Each path below is one point turned by a fixed rotation once a step. After each direction that follows a path, write how fast that rotation turns it, in degrees a step (0 if it stays still).
Each turn is a multiple of 5 degrees from 10 to 175, or 0.
Each row of a path follows its step; steps can be skipped.
Rotation 1:
step 0: [ -1,   4,  -3,  -5, -10,  14, -35,  24, -28,  30,  10,  45,   3,  16,  18,
 -17, -14, -15,  -9,  -6, -26, -34,   7,  -9,  16,   6,   7,  -9,  20,  -9,
  11, -12,  27,   2,  36, -37,  -3,  -9,  53,  29, -13, -13,   8, -17,  -4,
   2,  -5, -24,  35, -10, -29]
step 1: [ 34,   3,  -4,  -7,   4,  -2,  16,  16,  28, -22,  22,  -3,   9,   2, -25,
  18, -24,  -5,  13,  14,   4,  -9,   9,   0,  41, -21,  18,  32, -13,  18,
 -11,  11, -10,   2, -20, -33,   0,   4, -24,  45, -21,  14, -34,  28,  37,
 -14,   7, -25, -23, -34, -17]
step 2: [-19,  -3,  -1,   2,  -7, -12,  -9, -13,  20,  43, -12, -14,  -2, -22,  -2,
  42, -29,  39, -33, -21,  -5,  -8, -12, -12, -26,   5,   9, -21,  31,  -6,
 -20,   4,  38,  42, -18,  11,  27,   0, -34,  16,   8,  -5,   9,   5, -18,
  -3,  -7,  21, -39,  -2, -15]
step 3: [ 29, -30,  43,  27,   6, -26, -52,  21, -22,  24,  10,  26, -25,  -7,   8,
 -24, -15, -20,   0,  -2,   0,   5,   4,  37,  18,  -1, -11, -19,   8, -13,
  18,  12,  -9,   2,   9,   8,  -8,  12, -17,   7, -10, -28,   3,   7, -14,
  33,  33,  11,  27,  17, -29]
step 4: [-12, -17, -15, -19,  -3,  10,   5,  34,  -1, -18,  -7,  -7,  -1, -12, -21,
  47,  14,   7, -10,  31,  13,   3,  26,   0,  14, -29,  35,  29,   6,  -6,
  74,   7, -19,  -2,  14, -25,  21,   2,   3,  -6, -21, -25, -23,  17,  -7,
  -7,  -6, -28,   1,  -1,   5]
step 5: [-31,   3, -37,   6,  27,  45, -18,  17,  33,  -7,  -9,  -1,  -4,  11,   5,
  12, -19,  22,  -7,  35,   5, -24, -35,   6, -15,  41, -10,  -6,   8,  22,
 -15,  -6,  18,  21, -22, -23, -26,  23,  -8,  15,   2,  -2,  16, -14, -10,
  -5,  21, -14, -30,  33, -23]
step 6: [ 15,  18,  10,  43, -29, -17,  -1,  32, -22,   5,  20,   1, -11,   7,  -8,
   3, -29,  12, -18, -23, -43, -33,   9,  18,   2, -23, -23,   9,  -1,  35,
  13,  22,  12,   2, -28,  20, -24, -11, -30,   3,   2,  -6,  28,  -4,   5,
 -12,   5,   9,  53,  -4,   5]
step 7: [ -4, -50, -25, -24,  -2,   7,  13,  -2,   7,   4,  -5, -24, -33,  19,  -5,
  -2, -41,  22,   3, -12,  -3,  35,  25, -28,   1, -17,  10, -17,   3,   2,
  28,  -6, -10,  -9,  11,   7,  -3,  -3,   8,   8,  21, -60, -40,  10,  31,
   8,  14,  -3,   8, -31,  -7]
step 8: [-28,  26, -11,  13,  14,  14,  -3,  11,  -5,   2,  32, -24,  47,   0, -13,
   2,  16,  15,  24,  38,  -1,  24, -21,  29,  12,   7, -13, -28,  51,  -6,
 -18,   8,  29,  29,  18,   8,   0,  22,  -2,  26, -19, -26, -33,  -1,  -4,
   9,   1, -11,  -2,  21,   1]
step 9: [ 30,  27,  13,  -4, -21,   6, -44,  56,  16,  18,   8,  -1, -21,  14,   4,
  -4,  -1,  34,   5,  -4, -11, -12,  16,  20, -17,   2,  -8,  25,   1, -18,
   7, -15,  -3, -21, -37,  27,  25,  23, -10, -11, -25,  11,  18, -18,  36,
   1, -34, -19,   6,  13,  -4]
Speeds:
[ -3,  -2,   0,  -8,  -3,  -9,   0,   3,  14,  15,   3,  -1,  -5,   7,  11,
  -8,  -8,   4,  -4,   3,  10,  -4,  -4,  -6, -15,   3,  -4,   1,   4,  -2,
   9,  -3,  -8,   0,   7,   3,  -3,  -4,   6,   3,  -4,   9,  -4,  -2,  -1,
  -5,   5,  -7,   1,  -1,   2] | 160
[  1,  -4,  -9,  -2,  -5,  -9,   1,   4,  -3,  -4,  -7,  -1,  -4,  13,   3,
   3,   9,  -4,  -3,  -6,   0,   5,   4,   6,  -1,  -5,  -5,   2,  -3,  -7,
   3,  20,  -7, -10,  -6,  -5,   0,   4,  -2,   5,  -7,   1,   6,   1,   6,
   6,  -2,  -8,   0, -16,  -2] | 125
[ 11,   0,  -7,  -8,  -5,  -2,   8,   6,   9,   1,  -8,  -2,   4, -14,  -3,
   2,  11,   2,  -2,   6,  -3,  -4,  16,  -2, -10,   0,  -4,  -3,   3,   2,
   2,  -6,   8, -13,  -3,   3,   3,  -1,   2,   5,   9,  -2,  -1,  -4,  -3,
   4,  10,   5,  -1,  -2,  -8] | 140
Rotation 2:
step 0: [ 17,  -1,  25,  -4,   4,   2,  19,  -4,   9,  -6,  -9,  -3,   7, -17,  27,
 -24, -33,  13,   2, -41, -22, -37,   2,  -8,  31,  -6,   3,   9,  10,  43,
 -36,  15, -17,  36, -10, -26,  36, -18, -24, -23,  -5,  17, -48, -12, -31,
  -7, -15, -22,  14,  25,  13]
step 1: [ 18,  19,  10,  29, -10,   5,   5,  49,  21,  35,  15, -31, -12,  25, -22,
  34,   0, -34, -31,  -5,   6,  24,  32, -23,  -8,   8,  10, -22,  18, -19,
  41,  -1, -31, -10,  -8,  14,  -8,  10, -14,  45,  -6,  28,  25,  12,  -9,
   2,  14, -13,   1,  -5, -20]
step 2: [-25,  -6,   4,  -9,  11,  28,  32,   9, -34, -18,  -1,  26,  36, -24,  20,
 -17, -45,  12,  13,  15, -20,  -5,  17,  -9,  -3,  24, -12, -22,  24,  -2,
 -13, -10,  -3,  18,  19, -14,  18,  16,  32, -41,  -9, -11,  -8,   8, -22,
  18,  -2,  19,  54, -29,  21]
step 3: [ 62,  -7, -18,  -9,  -1,  16,   1,  -7,  55,  -3,  43,  -3,  -8, -24, -28,
   5,  45, -26, -20,  -4, -17,   1,  -2,  -7,  11, -13, -12,   0,  -4, -26,
   0,  32, -22,   5,   2,   7, -17,  24,   3,  16,   7,   2, -31,   1,   3,
 -42,  20, -13, -18, -33,  -7]
step 4: [-24,  -5,   8,  21,  20,  44,  26, -20,   7,   9, -21, -14,  19,  43,  31,
  -8,  18,  26,  14,  15,  15,  29,   7,   1, -28,  -5, -13, -29,  14, -11,
 -19,   5,  11,   2, -34,  -9,  11,   8, -30, -22,  15, -10,  -3, -39, -28,
  51,   5,  19,  29,  14,  -3]
step 5: [ 36,  10,  -1,  -5, -13, -17,   4,   3,   3,   9, -22, -21,  -4, -31, -13,
  29, -27, -29, -20, -19, -25,  17,  -1, -15,   5, -15,  19,  12, -47, -64,
   7,  -4,  26,  17,  -2,  -2,   3,   5,  -1,   0, -19, -10, -28,  -4,  14,
 -45, -44,  10,  12,   0,  30]
step 6: [ -2, -18,  -6,  17,  68, -17, -33,   7,   2,  27,  41,  -1,  27,  16,  22,
 -29,   9,   2,   0,  31, -24, -20,  10, -12, -13,  21,  16, -38,  -6,   6,
 -25,   4, -22, -11,  13, -16, -26,  -9, -50,  -5,  -7,  -8,  17,  10, -13,
  34,   2,  13,  -2,   3,  -3]
step 7: [ 24, -15,  24, -45,  -3,  38,  -6, -12, -10,  28, -22,  -3,   8, -20,  -6,
  -5, -22,  -4, -13,   9,  30,  18, -10,  15, -11,  -4,  13,  10,  24, -13,
 -18,   4,  31, -22, -10,  18,   6, -11,  36,  46, -27,  21, -20,  -2, -34,
 -44,  -8, -25,  22,  12,  28]
step 8: [-17, -18,  15,  22, -14,  -6,  -1, -16,  27,  -4,  49,  23,   4,  17,  -1,
  11,   9, -10, -25,  22, -45,  -4,   4, -34, -11, -24,  21,  13, -25,  13,
  31, -13,  17, -26,  29, -28,   7,   4, -11,  -5,  47, -23,  14,   8, -44,
  15,  -4,  28,  11,   0, -26]
step 9: [  4,   8, -19, -59,  -3,  -9,   4, -20,  19,  23, -18,  21,   7,  11,  18,
 -10,  -1,  13,  27, -33,  20,  28,  39,  -5, -24,  12, -14,  15,  27,  16,
 -28,  -2,  -1,  19,  -9, -11, -52,  -1,  -7,   2,  -2,  40,  -6,  -5,  10,
 -33, -41,  12,  18, -16,  24]
Speeds:
[ -2,  -5,   6,  -9, -10,   0,  -4,   1,   4,   6,   3,  -1,   0,   5,   8,
   6,  -7,   7,  -8,  -1,   1, -13,   1,   1,   7,   2,   7,   2,   3,   5,
   1, -13,  -3,   7,  -2,   7, -17, -10,   1,   0,   2, -11,   5,  -4,  -9,
  -7,  -1,  -2,   3,   3,  -6] | 40
[ -8, -10,  -2,  -3,  -6,   3,  -6,  -3,   1,   1, -10,   1,  -8,   7,  -4,
   3,   3,   6,  -1,  -4,  -1,   8,  -1,   3,  -9,  -3,   5,   2,   7,  -1,
   2,   9,   0,   8,   1,  -1,  -2,   5,  -9, -13,   9,  -8,  -7,   0,   1,
 -11,  10,   9,  -8, -12,   5] | 65
[ -2,  -8,  -2,   7,   0,   7,  -6,   2,   1,   3,   1,   6,   2,  -6,  -2,
   1,   9,   1,   1,  11,  11,  -7,   5,   3,  12,   2,   2,  10,   0,  -4,
  -9,  12,   0,   2,  13,   6,  -4, -10,   0,  -1,  -2,   5, -11,  -6,  -4,
   8,   2,  -9,  -3,  -5,   4] | 100
[ -3,   8,  -2,   5,  -4,   3,   1, -15,  -6,   9,  -3,   2,   2,  -2,  -3,
   1,   3,   5,  12,  -7,  11,   2,   3,   1,  -1,   6,   9,  -1,   6,  -9,
  -8, -10,  -6,  -5,  -5,   5,  -1,  -2,  -1,   5,  -8,   5,  10,  -1,  -4,
   3,  12,  12,   6,  -5,   3] | 140
Rotation 3:
step 0: [-11,  -8, -13, -21,   0,   1,  33,  25,  12,  16,  11,   5, -22,  29, -13,
  -9, -29, -35,  13,  15,  -5,   0,  25,  21, -32, -14,  11,  -8,  18,   4,
  20,  -7, -28,  13,   9, -12,  20, -18,  27,   1,  -1,  15,  60,  -2,   3,
  -6, -13, -25,  54,  -6,  37]
step 1: [ 19,  25,  -7, -44,  15,   6,  10,  -4, -10,   0,  27, -17, -14,  39,  16,
 -29,  -1,   2, -32,   9,  -6, -18,  18,  14,  10,  12, -12,  17,   9,  15,
  43, -29,   8, -10,  36,  -3,  31, -20,  29,   3, -61,   3,  -9,  -9,  18,
  -2,  10,  -5,  -2,  -1,  40]
step 2: [-27,   7,  28,   2,  -6,   8, -19,  17,   8,  18,   9,  11,  27,   3,   1,
 -29,  12, -24, -42,  -9,  18, -30, -17,  19,  12,  37,  19,   3,  -3,  -5,
  43,   0,  17,  41,  33, -32, -21,   9,  21,  23, -34, -27, -11,  16, -22,
 -19,  28,   0,  -1,   0,   6]
step 3: [-13,  15,   1, -32, -16,  14,  11,   5,  16,  22,  13, -18,  10,   2, -20,
  19,   5,  -6,  -5,  -3,  49, -12, -27,  21, -16,  -9, -14,  19,  20, -25,
  28,  10,  17,  53,   9, -35,  13,  -1,  25,  -1,  34,   9,  14,   5, -35,
   4, -20, -32,  40, -14, -27]
step 4: [  3,   0,   4, -43,  -1,  -8,  20,   2,  46,  -5,  -8, -52,   5, -33,   6,
  -3, -15,  13, -14,  40,   4,  11,  -4,  24, -21, -34, -14,  13,  -3, -23,
  31, -18,  43, -20,   6,  -2,   6, -17,  27,   8, -11,   1, -21, -32,  -9,
  -2, -28, -19,   8,  17,  24]
step 5: [-26,   4,  50, -14,  60,   6,  -1, -45,  19,  25,   3,   5,  18, -15,   9,
 -13,   6,   1, -20,  33, -31,  16, -40,  15,  -1,   1, -12, -19, -12, -14,
  19,  10,  11,   0,   0,  -2,   5,   8,   5,  27, -23,   4, -26,   4, -12,
 -11,  35, -15,  -7,  35,  16]
step 6: [ 18,   8,  17,  15,  -7,  21,   6, -29,   8,  20,   5,  44,  31,  -6, -27,
   4,  11, -46, -19,   8, -26, -20, -24,  27, -15, -30, -20,  20,  17,   6,
  18,  -9, -10,  30,   7,  20,  15,   8,   4,  32,  45,  16, -15,   5, -33,
   1,   3, -18, -13,  19, -33]
step 7: [ 40,  13,  -8, -13,  -5,   0,  11,   3,   5,  36,   8, -23,   9, -24,   6,
  23, -16, -24, -35,  35, -25,  12,  16,  23, -14, -27,  -8,  21,   5,   7,
 -46, -16,  19,  18,   0,  11,  -1, -19,  12,  -1,  19,  -6,  16, -25, -62,
  26, -15,  34,   4,   1,   6]
step 8: [ -3, -28,  10,  -7,  31,  -6,  -3,   6,  -2,  41,   6, -22, -22,  -5,  26,
  12, -39,  -2, -32,  33, -24,   4,  18, -26,   3, -15,  28, -42,  36,  33,
 -17,   2,   1, -19,  11,  -8,   5,  17,  12,  28,  -5,  17,   3,  -7, -34,
 -17,  11, -14,  10,  39,  23]
step 9: [-10, -11,  11,  -4,  27,  10,  11,   0, -15,  17,  39,  28,   0,  42,   8,
   0,  25, -38,   3,  18, -16, -22,  25, -20,  -4, -14,  -1,  20,  34,  25,
  12,   3,  15, -18,  12,  12,  29,  18,   2,   4,  27,  -6,  -8,   3, -26,
 -38,  42, -37, -25, -22,  21]
Speeds:
[-13,   2,   8,   1,  -2,  -5,  -5,  -1,  -2,  14,   4,  -9,  -4,  -8,   0,
   5,  -2,  -3,  -2,  -5,  -9,   4,  -1,  -1,  -3,   0,   4,  -6,   4,   6,
   3,  -8, -11,   5,  -6, -14,  -8,   3, -11,  -2,  -7,  -7, -12,   9,   5,
  -4,  -1,   1,  -3,   1,   1] | 120
[  5,  -7,   2,  -3,  -8,  -3,  11,   6,   4,  -1,  -3,  -7,   1,  -1,   7,
   1,   7,  -4,  -4,   3,  -3,   6,  -1,   2,  -8,   6,  -7,  12,  -8,   5,
   0,   3,   8,  -9,   1,   2, -11,  -2,   0,   1, -11,  -6,  -2,   1,  -5,
   2,  -2,  12, -18,  -8,   4] | 130
[  5, -14,  10,  -2,   3,   7,   4,  -1,   9,   4,   1,  -2,  -4,   5,   2,
   3,   9,   8,   4,   8,   2,  -3,   2,  -6,  -7,   7,   5, -16,  -4,   2,
   1,  -8,  -6,   0,   2,   8,  11,  -5,  -4,  -6,  -9,   1,  -5, -10,  -1,
   0,  -8,  -5,   0,  -1,   7] | 95
[ -6,  -3,   2, -10,  -8, -11,   1,   1,  -7,  -5,  -6,  -4,  -8,   8,   0,
  -3,  10,   8,  -5,   8,   6,  -6,   9,  15,   8,   3,   1,  -1,   7,   0,
  -1,   1,  -8,   0,   7,  -4,  -3,   0,  -5,   4,   0,  -8,   3,  -5,  -1,
 -10,   7,  -3,   4,  -9,  -7] | 40
[  5,   1,   6,   2,   5,   2,   6, -11, -12,   1,  -3,  -5,  11,   2,  -7,
  -2,  -3,   1,  -6,  -3,   0,  14,  -4,   8,  -4, -12,   5, -13,   0,   0,
  -2,   0,   9,   2,  -4,   6, -10,  -3,  -3,   3,   1,   0,  -1, -12,   0,
  -6,  -4,  -5,  -7,  -3, -12] | 35
